In the rows, zero is written as 128.
Named moves come first, each a turn or a mirror and shown by rows before and after it. Which of them, in which order, take the first row of each pair that follows to the second? Write the first one first, as in the answered first pair.
Vor:
[125 111  96  89 130 102 133 132 130 151  67  61 106 127 132 134 151  69
 164 102 154 119 137 151 126 141 177 158 151] -> [130 118 101  93 126 108 128 133 141 141  55  59 108 126 126 140 154  69
 163 104 147 121 129 152 125 144 184 160 142]
[116  83 100 131 119 142 115 123 112 159 134 147 110 117 123 104 109 155
  96 103 111 110 130 140 111 107 136 146 155] -> [129 116 108 135 114 158  89 131 136 141 104 146 101 107 102 125 110 159
 103  98  96 135 105 131 113 115 141 140 138]
[147 149 126 150 124 137 128 112 122  90 111 162 102 109 126 111 136 118
 134 148 103 122  98 133 129 153 172 177 133] -> [139 116 116 143 129 109 153 105 106 105 140 162 115 124 145  88 134 116
 123 162 114  90 129 143 126 149 162 185 149]
[122 139 125 113 107 128 119 133 129 133  98 111 138 179  66 116 120 107
 128 174 124  86 124 133 124 143 169 134  99] -> [111 128 115 111 107 118 128 132 122 142 109 111 137 179  76 107 112 104
 122 183 129  76 136 139 125 142 164 130 108]
tuz:
[141  90 148 131 158 147 142 177  86 138 147  41 127 121 143 139 118 169
 158 127 154 149 147 103 170 122 130 133 126] -> [134  92 151 132 157 148 146 176  82 142 151  46 121 117 140 137 118 173
 155 130 153 148 143 103 168 123 128 137 120]
[127 154  87 115 133 152 101 116 120 122 129 134 127 130 114 102 168 129
 152 133 111 153 115 110 120 130 147 145 129] -> [140 144  88 115 130 150 107 126 110 127 123 141 134 129 124  86 149 139
 145 122 128 135 116 104 100 118 145 159 136]
[119 132 146 141 123 177 117 151 119 159 127 138 109 108  93 127  99 156
 129 141  93 133 104  75 118 123 164 148 132] -> [113 107 141 138 127 169 146 144 106 176 139 148 137 123 115 114  95 149
 103 132 113 116 136  69  96 117 127 126 136]
gek:
[136 123 147 100 126 147 152 163 149 165 114 145 146 115 130 124  93 146
 161 129 133 141 122 135 111 128 101  91 132] -> [142 126 148 103 120 144 149 171 142 158 139 141 134 118 125 126  92 158
 167 135 126 149 114 136 110 118 118  98 135]
[166  66 143 141 119 115 107 106 133 132 203 155 160 120 144 152 154 138
 105  99 102  92 231 117 121 155  98 130 158] -> [162  65 143 136 116 111 111 106 137 131 204 155 162 114 143 155 153 140
  95  98 104  95 226 116 120 156 102 138 155]
[140  97 142 112  93 111 150 157 129 165 183 113 134 108 133 118 113 100
 137 141 134 131 111 113  89 106 149  90 119] -> [130  94 147 110 100 102 141 149 140 154 194  96 130 105 122 132 130  93
 145 153 126 135 114 117 112 119 155  79 111]
[145 126  96 113 118 120  99 125 124 151 108  89 180 102 125 115 156 122
 119 125 143 102 151 123 155 142 112 139 122] -> [156 119  96 116 117 123 111 140 115 165  96  93 182 103 133 108 141 133
 117 116 153  95 148 115 135 127 108 143 126]
Ginek:
[103 105 145 128 142 121 141 135 101 145 198  97  86 133 132 125 104  97
 164 163 176 133 140 160 123 144 179 163 158] -> [111 105 144 125 147 125 154 145  97 166 174 107 103 132 144 120  90  97
 156 147 194 112 153 156 100 143 153 153 159]
[161 124 162  93 103 182 164 169 131 164 191 137 126 101 148 141 125 167
 146 122 145 156 100  92 100 132 131  67 132] -> [150 116 154  88 110 175 179 159 144 162 190 142 146 105 151 150 129 152
 137 106 145 155 121  86  95 133  95  54 132]
[113 165 136 128 104 123 119 126 154 124  59 131 156  98 113 163 136 135
 121  90 122 121 141 113 143 150 104 100 130] -> [108 161 132 129 107 119 105 119 161 105  74 130 143  97 108 166 154 128
 133 102 107 135 138 118 163 145 114  97 124]
sen:
[180 115 113 137 173 148 153 166  92 181 102  87 126  99 153 157  96 154
 161 124 167  81  49  62 130 146 163 121 136] -> [186 105 121 136 165 148 179 160 104 177 151 125 161 102 160 164 105 162
 144 109 160 100  58  42 106 139 130  88 129]
[136 137 119 134 146 113 106 139 124 124 110 141 108 134 120 108 117 133
 113 121 113 133 107 123 114 109 159 170 127] -> [112 109 116 105 146 105 149 139 116 157 114 107 124 132 139 112 124 121
 116 125 145 102 152 131 123 124 125 121 140]
[105 108 121  89 125 114 155 135 140 139  78  83 104 133 107 141 110 110
 184 130 175 133 141 141 155 165 128 105 117] -> [130 114 131 112 108 133 168 123 165  94 165 163 151 138 117 153 126 135
 150  94 135 186 119 102 107 127  92  93 103]
[157 121 119 175 130 110  94 163 117  68  65 137 100 149 101 123  93 131
 144 118 103 119  99 126 131  85 170 171 152] -> [114  74 120 121 131  94 180 155 114 138  80  98 140 159 132 114 112 102
 144 123 156  72 168 120 134 122  98  76 173]

Each pair is 2 to 3 moves apart.
[104  91 111 106 116 112 104 140 111 159 190 108  92 118 131 102 127 144
 151 156 180 108 144 133 116 108 136 127 140] -> [119 118 115 142 113 116  80 134 129 117 194 165 108 122 115 106 127 158
 132 130 146 149 126 118  94  75 133 157 126] : Ginek then Ginek then sen
[113 114 124 136 125 114 111 129 149 102 196 160 151 124 134 110 156 107
  98 125 103 137 144 133 155 132 111 137 112] -> [115 155 140 128 123 129  91 136 170 107 128 121 125 103 103 128 153  99
 130 126 108 143 132 134 180 164 119 109  97] : sen then sen then Vor
[154 175 139 167 124 161  79 145 151  87 138 149  87 113 125 147 101 144
 142 120  84 159  85 101 108  99 182 160  97] -> [140 173 132 160 129 154  72 147 138 106  96 106  67 112 121 142  95 127
 153 132 107 125  90 122 128 114 204 176 107] : sen then sen then sen
[189 111 189 143  87 190 144 124 140 111 205 155  95 103 100 166 110 137
 111 135 134 171  56  87  66 132 145 123  87] -> [130  47 159 100 114 140 175 121  95 184 152  58  90 119 127 124 105  92
 111 173 212  69 142 132 106 170 147 113 126] : sen then Vor then tuz
[ 97 122 112 113 104 114  99 158 139 157 138  88 113 131 128 139  83 161
 183 180 130 127 106 124 153 114 187 180 128] -> [118 136 122 129  96 129 109 179 141 163 127 143 134 132 140 134  56 180
 158 149 128 135  98 102  92  88 167 187 126] : Ginek then sen then sen
[114 164 147 122 137 103 107 131 143  87  30  95 159  85  85 145 149  96
 134 147 148 147 184 139 170 171 171 119 131] -> [139 184 158 155 130 117  92 126 158  43  70 149 177  87  87 156 152 120
 119 130 109 189 153 119 144 140 170 142 120] : sen then sen
[146 138 143 134 116 138 156 137 136 139 143 132 154 119 134 133 124 152
 111 123 137 129 132 103 106 129  83 100 127] -> [157 145 144 142 116 144 142 138 139 123 143 147 153 118 127 129 124 154
 112 121 117 143 112 105 110 117  97 124 125] : sen then sen then sen
[144 150 140 122 141 132 112 155 156 134  44 104 115  95 108 141 137 118
 145 121 170 128 118 126 145 159 126 108 122] -> [148 156 138 137 145 132  88 133 173  91  88 124 116  91  99 156 161 126
 144 133 133 160 111 129 162 147 140 127 108] : sen then Ginek then sen
[140 148 131 132 154 125  96 154 124 113  85 113  74 150 107 118  83 140
 146 133 133 114 109 160 138 144 173 183 124] -> [138 118 139 143 143 118 140 138 111 103 211 183 128 168 149 111  95 163
 107 109 118 135 127 135  96  99 121 167 121] : sen then sen then Vor
[143  72 137 130 103 133 142 136  96 124 208 116 146 137 141  97 154 133
 156 166 171 134 129 116 126  90 153 116 134] -> [127 121 144 108 106 148 126 144 124 142  79  65 131 121 102 129 160 101
 185 150 182 130 132 117 157 138 147  85 116] : Vor then sen then gek
[126 153 123 152 157 104  97  96 100 127 103 108  91 101 114 127 142 123
 132 141 124 126 120 162 203 159 163 135 118] -> [123 141 137 133 149 103 144  79 113 140 170 122 136 101 122 143 173 125
 130 131 121 147 145 145 195 166 109  75 105] : tuz then sen then tuz
[158 124 126 145 123 128 115 135  97 128 143 151 121 102 163 101  98 145
 106 116 152 101  91 163  96  96 153 213 172] -> [168 127 151 136 102 143 155 127 128 129 187 187 161 101 166 131 119 153
  97  91 144 134  99 129  74 100  89 144 154] : Vor then sen then sen
[151 107 136 120 116 137 169 168  72 141 164 152 126 108 162 102  93 158
 143 124 133 124 111 112  85 105 129 149 151] -> [145 134 134 124 124 140 162 177  86 148  83 154 144 115 145 109  86 144
 130  91 143 116 120 100  78 117  95 145 136] : sen then Vor then Ginek
[124 136 133 139 166 133  97 152 102  91  75 104  68 113 148 124  81 135
 168 115 153  97 132 131  96 117 155 195 114] -> [129 132 134 155 152 134 105 143 112  70 156 168 102 125 157 127  82 157
 144  99 128 125 125 106  62  83 127 194 107] : Vor then sen then sen
[156 131 146 131 106 146 112 131 122 121 186 109  90 122 138 125 120 143
 144 166 117 134  83 130 138 122 195 149 137] -> [172 151 157 125  97 161 110 143 134 118 149 125  88 110 128 145 112 153
 148 144 115 152  73 109 114 124 176 140 125] : Vor then tuz then Vor
[133  93 124 138 117 140 133 125  84 113 123 135 102 122 151  75  93 126
 140 114 160 130 167 120  98 124 136 113 143] -> [135  95 120 142 121 141 125 115  95  96 142 165 128 133 148  93 110 127
 130 100 141 146 171 116  96 120 111 111 129] : sen then Ginek
[139 130 124 139 118 126 113 124 126  77 190 153 111 110 134 111 126 152
 118 142  88 137 103 121 143 119 151 142 122] -> [139 146 138 123 110 147 123 120 155  94 166 142 121 106 120 137 142 145
 133 135  99 159 105 112 152 141 128  88 111] : sen then sen then Vor
